(in the rows, 128 means zero)
One turn sends every row of this set to another row. A few are shown first. Where does it send the rows asked after them?
bosu: [122 107 113 150 107 116 112 112 120 122 125 126 143 132 123 110]
tuk: [117 136 138 142 153 128 141 125 112 113 148  81 134 120 130 141]
mova: [132 102 126 142 126 151 121 115 156 155 131 116 146 171 120 138]
Kamup: [123 142 159 109 127 125 116 134 136 121 134  99 152 141 140 151]
Pari: [118 158 130 119 146 140 128 126 115 146 154 114  88 138 114 113]
Sos: [105 140 136 134 121 140 114 159 116 136 117 105 119 114 123 152]
vike: [136 114 108 115 150 142 112 155 126 148 160 105 123 149  78 100]
vanak: [153 135 139 142 122 132 141 123  90 117 119 124 131 138 111 154]
fira: [106 126 120 139 114 168 114 149 109 146 125 111 109 125  95 144]
niv: [160 131 136 149 149 144 133 115 130 125 176 112 154 140  91 129]
Sigi: [109 110 120 129 148 176 121 151 125 139 136 124 131 143  84 137]
zini: [170 138 136 118 138 130 125 151 141 127 150 119 131 158  87 100]
Ran: [131 111 126 131 136 175 126 105 137 160 129 122 153 141 115 149]
Lono: [153 137 127 117 156 136 128 118 127 138 191 111 148 128 118 114]
zigez: [132 107 134 153  92 139 134 143 151 140 169 103 123 134  98 133]
vup: [169 128 130 159 110 143 126 126 107 129 168 110 141 133  90 144]
bopo: [147 117 106 120 137 130 128 138 157 148 151  87 122  98 123 137]
rubot: [121 109 112 141 139 152  97 128 105 159 142 118 108 112 104 124]
Ver: [166 122  99 108 132 122 112 133 140 148 111 121 134 125 111 138]
mano: [ 87 113 140 106 129 151 128 125 126 147 140 103 159 146 120 124]
satus: [131 139 128  97 129 140 124 146 148 152  99 105 148 138 112 139]
tezu: [133 131 107 126 137 120 134 118 105 145 117 147 127 122 134 114]
zepam: [135 101 150 100 140 125 131 137 103 140 159  99 123 143  90 104]
rugur: [170 130 134 133 144 141 130 141 111 142 107 111 105 141 127 141]
Beza: [146 150 152 134 140 139 153 138 127 119 160 100 144 154  95 150]
bomi: [130 112 120 122 120 149 125 123  81 125 104 109 125 125 110 122]
Gemok: [133 140 116 102 125 105 119 145 135 119 145  83 137 158 101 125]
gegaf: [145 112  98 131 143 164 130 150 156 143 143  90 136 118 103 140]
noli: [110 135 164 122 119 134 121 127 117 145 151 123 151 152 144 133]
kizog: [131  79 134 119 140 149 131 122 120 109 137 114 127 153 105 109]
Gavis: [126 158 134 115 141 131 103 137 126 170 161 120 109 122 110 125]
gur: [146 105 124 131 106 120 129 118 121 121 166 118 127 129 141  98]
vaba: [132 146 146 141 157 110 125 116 115 129 133  82 125 119 102 128]
Dov: [128 122 161 140  98 146 120 123 107 137 161 138 150 143 116 136]
Zivep: [140 149 101 100 114 139 143 134 155 138 134 113 145 158  97 125]
tazu: [168 134 118 147 114 126 124 130 157 142 154 113 118 112 131 140]
Gita: [179 135 133 129 105 140 133 144 123 164 117 109 127 143  95 129]
moroz: [122 112 131 116 110 121 145 144 107 120 150 115 146 165 129 106]
pas: [135  96 124 133  88 133 153 118 145 155 151 112 127 130 100 138]
tumu: [134 125 110 117 130 133 125 138 134 161 162 110 128  98 139 104]

Pari moves to mova
zepam moves to Zivep
Ver moves to bomi
Now these:
tezu moves to kizog
satus moves to vanak
tuk moves to zigez
Lono moves to gegaf
noli moves to niv
mano moves to Beza
tumu moves to Sigi

